Each path is a new rotation, seen through one point. The rows after it are directions, each followed by how far the rotation turns it, in degrees a step (0 if it stays put).
Each turn is a multiple of 5 degrees from 10 to 175, or 0.
Each row of a path follows its step; steps can be skipped.
Path 1:
step 0: [-11   6   7   7  -4  -9  15  20  -4  18 -12  -1  21  10   2  -5  16   1
   5  -3  -7  -4   7  14  -5  -7  12 -10   1 -14 -28   9   1  11  -9  -2
   1  -7 -14 -13  10   3  20  24   6  22  15 -15 -15]
step 1: [-16  -1  21  -9  14  -8   9  13  -1 -19  13 -24  15  -5 -17   1   1  -1
 -16 -12  11  12  -8  -3  14  15   5   8   0  -1  -8   1 -12  12  -1  11
  -3  23  -8 -16   4  13   9 -12  26   5   5 -16  -3]
step 2: [  7  -4  -5  -6 -19  -6  -3   7   7  11  -1 -13   9   9   7  -6   8  -3
  -9  -2 -17   9   0  -8 -23  23   9   5  16 -11   7  15  -7   4  42  23
  -5   1  -5 -14   5  17  -7   5  12 -11   1 -11   6]
step 3: [ -9   5   5   5 -20  -4 -11 -12  -7  18  13   5 -20   7  -4  -1   6  14
 -16   6  21   0  14 -17  -2  -6 -10  -9  13 -21 -15  15  -5   8  -9   5
  12   6 -17 -15  14   4 -23  -1   7 -10  14 -21  -6]
step 4: [ -3  -1   6  21   4   6  15  18 -17  -3  -6  -4 -13  12  -4  13  -4 -18
  -5   9  12 -35 -18  -7   6   8  10  -5   0  -2 -17  11 -16 -15  12   5
   5  12  21 -19  17  -4 -18   1  11  -9   3   3   2]
step 5: [ -2  -2  -5  -2 -25   0   8 -28   0 -14   3 -22   5 -11  -8   8 -10   2
   6  10  -2  -7 -11  -1 -27   6  21  10  -6  -5   5   3   3 -22  -6  24
  14   6   5  18  20 -12 -13  -4   5   4  15  -6   7]
step 6: [ -9  26   9   0   2  10  10 -12   3  -6  -3  -4  -7   8   4   0 -13   2
  -1  21 -19 -17  11 -23 -17  21  -4 -12   5 -36   2   5  -4 -12 -11 -14
 -10  -2  -4   4  -5  -3  -1 -16 -13  -4  -3   1  16]
step 7: [  2  -1  -8  16  11  12  24 -10 -10  32  -1 -12  -6  18   3  -5  -5  14
  12   8   4   4   4  -7  15  12  12  -6  -2  -6  11 -30   7 -17  -9 -12
  16  -3  -2  -2  14  -5  -8 -14  18  12 -11  12   5]
step 8: [ 16  12   0   8 -10  -9  37   2   8   1 -14  -7  21 -12  -2   0  -5 -14
   9   0  -1   1  19  13 -12   5   8   0   2  -2 -25  -8  13  -7 -16 -18
   4   1  -2   2  17  -5  25  15   7  -9   6   6  -6]
Directions:
[-2 -1 -5  5  2  3  0 -4  2  2  4 -3 -1  3 -4  3  4  2  2  1 -4  5 -4  2
  0  0  4 -7 -6  0 -1 -1  0 -3 10  0  6  5  4 -2  0  4  5  1 -8 -2 -5 -1
 -6]	140
[-2  0  0 -5 -5 10  2 -7  9  0  2  6 -1  6  2  1  1  3  1  5 -4  1  2 -2
  2  1 -4 -3  3 -1  3 -4 -3  3  6  1 -2  0 -7 -1 -6  1 -4  3  4  0  3  3
  3]	95
[  2  -2  -1   5   1   0   3   3   4  -1  -8   5   7   1  -7  -1   3  -4
   0   0   1  -6   4  -6   2  -1  -1  -2   5  -2   8   2  -1  -3   4  -2
 -10   5   3   2   3   1  -1   1  -4   0  -3  -3  -2]	160
Path 2:
step 0: [ 11   9  -4 -29 -19   4   2  11  10   2   2 -14  -8  26  12 -14   8   3
   7 -12 -13  -4 -32  12   7  -3 -17  23  -1  -6   9   4  26   5   1 -14
 -19  -2  14 -29  -8   4  -5   4 -15  -5  -7  -9   4]
step 1: [ 14   2  -2 -21 -10 -25  -2   9  -7 -12 -14   5 -29  -1 -16   0 -23  21
   6  -7 -11  -2 -13  23  14  -4  -8  -6  25   2  15   2  16  15   0 -13
   1 -12  16 -11   9  11   7   4  14  19  10 -14  16]
step 2: [ 17  -2  -7   0   0 -36   5  15   4   0  10 -13 -20  10   6  17 -15 -12
  19  -2  -6  -4 -31  22  -3 -14 -21   8  10   6  -4  10  16  -4  16   1
   9   1 -10  -1  13   5   8 -16  14 -18  10  -8 -18]
step 3: [ 12  -8   0  14  17 -28   6   2   6   3  -3  -1  -8  15  -1 -16 -10  -4
   3  -7   1  -2 -18  39  16 -19  -9 -14 -17 -16  -7  -2  -6  29  21  -3
  -5   5   2  -7  -1   5   9  -2 -15  -9  15  -7  19]
step 4: [ -6  22  11  -6  -1   7 -21   0  22   0  17 -14  -2 -13   7   0 -15   1
   5  -7  12 -15 -34  39  -4   3 -13 -13   7 -14   0   0   3   7  21  -1
   3   3  -2 -15  13  15  -6  24  -6 -16   0  -2   3]
step 5: [ 25  -9  -1 -11  -3 -26 -26 -23  21  16   6  -8 -10   7  17  -2 -18  25
   8   5  -9  -1 -10  24 -16   5 -18   6   3 -10  11 -21  -9  18  -4  17
   4  -1  -6  -7  -8  -3 -11  12   3   6   4  -8  14]
step 6: [ 14  -2   1   8  -8  -6 -16  -9   9  14 -10  -5   9  -5  -7 -11 -18  -6
  -8 -22 -14   5  -7  32 -12   2 -13   1  17  -2  24  -1   0   7   4  -2
  30  20 -22  -1  16  21  -4 -27   5  -6   2  -1   2]
step 7: [ 24  -5 -17 -14  16 -11  -5 -12  27   2  -3   4  32  10  12  -9   2   0
 -11 -22 -14  21 -16  17 -11  -5 -26   6 -17  -2   9  18   2  -1  15   3
 -18   0  -2 -11   7  16  -1  -4   4  -9  -2   8  10]
step 8: [ -2   5  -6 -14   3   0  -5  -3  -4 -11  20   6   1  -4 -17 -16   3   7
   1 -24 -17   5 -23  16  -3  15 -23  -5  -8  -3  17   0 -22   3  24  -3
  10   9  22 -13  -4  27 -12  -3  14  21 -10 -13  17]
Directions:
[ 1  0  0  0  1  0  0  4  0  1  4  0  0 -1  0 -4  0  1 -4  2 -1 -2  2  4
  7 -3 -3 -3 -8 -2 -6 -3 -1 -4  2 -3 -4  3  6  8 -3  9 -7 -1  4 -3  2  8
 -6]	80
[ 1 -1 -1 -5 -4 -4  2 -2 -2  1  2  5  1  7 -4 -5  7  2 -6 -8 -1  0 -1 -1
 -5  5  0  1 -2  1  9  7  4 -1 -7  0  1  0  4  6  4  1 -2  3 -1  0 -5  2
 -3]	45
[ 0  3 -6 -4  3  3 -6 -4  0 -8  1  2 -3 -1  2  2  1  4  0  4  4 -7 -5 -3
  2  6 -5 -1 -1  2  1 -2  0 -6 -2 -1  3 -3  5 -1  3  2  1  8  4  7  7  0
  3]	100
Path 3:
step 0: [ -1   8 -15 -11  -7  11  10  21   2  -2 -19   4  16  21   8 -15  -7   0
  -7  -5  -5   4 -22   1  10  -1  13  14   5  -1   8   5  -1  27 -16 -11
   0   4  -5 -32  14  14 -21  10   8 -19   3  11   5]
step 1: [  3   7 -27   4   2 -28  -5  -6  23  -5  -1   4  24  11   4  13   9   9
   3  10   4  -5   2   0 -13   7  19  14 -28  -7   2 -10   1   5  -2  -7
   7   6 -25  -4 -17 -15  -8   3   7 -10  23   3   5]
step 2: [ 25   0  14  -5  13 -24  -3  -2  -9  35   3   6  13  16  11  -8   9   5
   6  10 -14  14   7   1 -14   7 -10  14   2  -5   7   0  -2   9 -14  -4
 -14  18  -8  20  -1  -1  11  11  17 -10  -9 -19   1]
step 3: [ 22   5   2  -1 -11  -9   2  16 -16  12  10 -12 -13  12 -15  -3  11  -9
   1   1  -5  -1   1  -6 -20   5 -10  -8  -5 -19  -7   1  16  -2  -3   6
  11 -17   3 -16  -6  14  18 -26   0  -1  28 -28  -4]
step 4: [ 20   6  -3   6 -12   0   2  17  10 -14  11   6  -3 -20   5  -9  27   2
  17 -22   9   6   0   1  -7   0  -5   0  17   0   2   0 -15   2   1   4
 -17  22  27 -10  -9  22  -2  -7 -12 -21   8  -1 -16]
step 5: [ -8   2 -12   5 -14   5  -8  15 -23  -7 -27 -13  20  15  11  -8   6  12
   4   4  10 -11  -9  -4   8 -19   9  -2   6 -15   7 -22 -25  14   7  -6
  13  14  15 -14  11   0   0  -5   6   0  12   9 -17]
step 6: [  9   3  22  11  16  -1  -6   2  22  -5  -7  -1  16  10  23  17  13   0
  21   3  -2 -22   5  18   6 -10  -1  -6 -16   7  -4  -5 -18  -2 -10   4
  11  -1  -9 -17  -2 -19 -10  21  10  -6  21  -1  -3]
step 7: [ -2 -15  16   1   4 -14   6  11  -5  25  -5  18  10  29   7  -5  11  11
   8 -17  -7   2   5 -11  -6  -1  28  -6  17   4   0  16  -7  -5  14   1
   0  -4 -27  13   9  -7   8  18  -1   8  11 -20  -2]
step 8: [ 11  -2  13   5 -17 -19   8   2   0  -1  -3 -11 -13   1   5   0  18  19
  -4   0 -18 -12  14 -13   7  22  13  -2  -9  14   3  14  26  11 -20   4
   6 -19   0  -7   8  15  -3 -16  -7 -10   4 -19 -17]
Directions:
[  1  -4  -4   0  -1  -2  -1  -4   0  -1  -1  -1   3   3   2  -2   0  -5
  -3  -3  -9  -1  -4   2  -1   0   9   2   0  -3   0   5  -2  -3  -7   3
  -5 -10   3   5  -7  -3  -4   0   5   1  -1   1  -3]	55
[ -1   6   0   4   2   3  -3  -2   3   2   1 -11   1   3  -2  -2  -4  -4
  -2  -3   8  -2  -5  -1   4  -2  -3  -5   5   0   1   3  -9  -3   3   3
  -1   0   0  -3  -5   5  -2   0   2  -4  -1   4  -7]	60
[ 1  2  2  5 -5 -2  2 -1 -2  5 -7 -1 -2  0  0  1 -4 -6 -2 -2 -2  2 -9  2
  1 -5  8 -2 -7 -3  6 -1  7 -1  4  2  4  6 -1 -2  0 -2  4 -4 -5  3  0 -1
 -2]	155
Path 4:
step 0: [ -5  -4 -16  16  13   0   7  -4 -19   1   6  -3 -29  -6  -4   6   4  18
  -8   5   6   4  17   6  -6 -10  -5 -20 -10  15   4 -41  14  12  14 -17
 -14 -17   9  18 -11  10   5   1  16   3  -6   5 -28]
step 1: [-21   5 -19  10  -2  -2  -2  -5   5  21  -5   4  -1  -7 -19   1  15 -18
   1 -13   6   3 -18  27  19 -14 -10 -13   8  15 -13  -8 -21 -15 -10   3
  -9   2 -23   1 -20   4  -5  -8   8  16   9   0 -32]
step 2: [ -1  14 -10   7  20 -26  -3   3 -13 -10   1 -11  -6  -4   6  23 -23 -13
  11  -9  -9   5  -4 -13   9 -37  -6   4   2  16   6   1 -17   7 -36  14
  11   4   4  -5   7   9   8  13  11  -2  -6  -3 -14]
step 3: [ 26  -7 -31 -12  42 -14 -17   2  -5   7  18  -5 -17  16  -7   4  -7  14
 -24  -3 -13   0  -1   7 -11 -12  -1  -9  -7  -6  -4 -17 -10  -2   0  13
 -16 -10   7   4  -7 -13  -1 -15   6   4   9  13   5]
step 4: [-16   9   4   7  -4 -17 -14   7  -9  13   1  -9  17  27   1  15  14  -8
 -10   0 -22   3  -7  15  -5  -6  -5 -14 -11 -16  -8 -14 -17  -2  -5 -26
 -22  18   3  26  -5   3  -1   4  12  23   7 -13 -10]
step 5: [ 17  -8   9  32  27   4  11  25 -11 -11   2 -10   4  -4   0  -3   7  -2
 -13  -5  -5  -9  -2 -12  28 -23  -8   5 -10  -7 -16  11 -17  13  -6 -17
 -15  -3  -7  -6  -3  18   7  11  -4  -7   3  -3 -31]
step 6: [ 12   7 -37  16   4  -2   3   6  -6 -11  10  -2  -6  -7  15  -6   2 -28
  -8  -4   5  -4   3  -2 -10 -25  -2  -7   6  -4   0 -11 -13  -3  24   8
 -26 -18 -24   7   6  -8   5  -5  32  -3 -11  -1   6]
step 7: [  2  12  -9  14 -15  -9 -11 -20  -3  -3   6 -10   9  12  16  -1   7   2
  -1  11  -7  -4  -1  26   1 -17  15 -16  13   3 -12  -5 -19  24  -8  18
 -12  24  10  -5 -13   8  18 -25  20   3  16  10 -16]
step 8: [  3 -19 -16  10   1 -13  -3 -19   5 -11  22 -12 -10  19  -6  -8 -22  -3
 -10   5 -20  -4  -9  -8  15   7 -13  -9 -24  14  -5  14 -23  -2 -16 -13
 -13  10  -5 -15  13   6   6  21  12 -11  14   0 -13]
Directions:
[-1  0 -4  0  2  2 -1 -1  7 -2 -3  3  6 -4  4 12  1 -1 -6 -5  0 -7  1 -4
 -5 -2  6  5  3  0 -2 -1 -2  1 -3  7  2 -4  1 -3  1 -4  7  0  4 -1  1  2
  3]	90
[  4   0   4  -1  -9   5  -1  -1   1   0   4  -1   2   2   0  -2   4   0
   2   3   3  -3   2  -4  -1  -5  -5  -3   0  -3   0   2 -10   1   5   0
  -9  -3   4  -3   7   1   9  -3  -3  -4   1  -1   2]	35
[-1  1 -5  2 -5  2  9  3  1 -3 -5  1  2 -2  3 -1  8  2  6 -6 -3 -1  1  1
  4 -4  6  1 -7  1 -2 -2  3  5  8  0 -4 -4 -4  6 -3  5  0  4 -4  2 -1  5
  0]	65
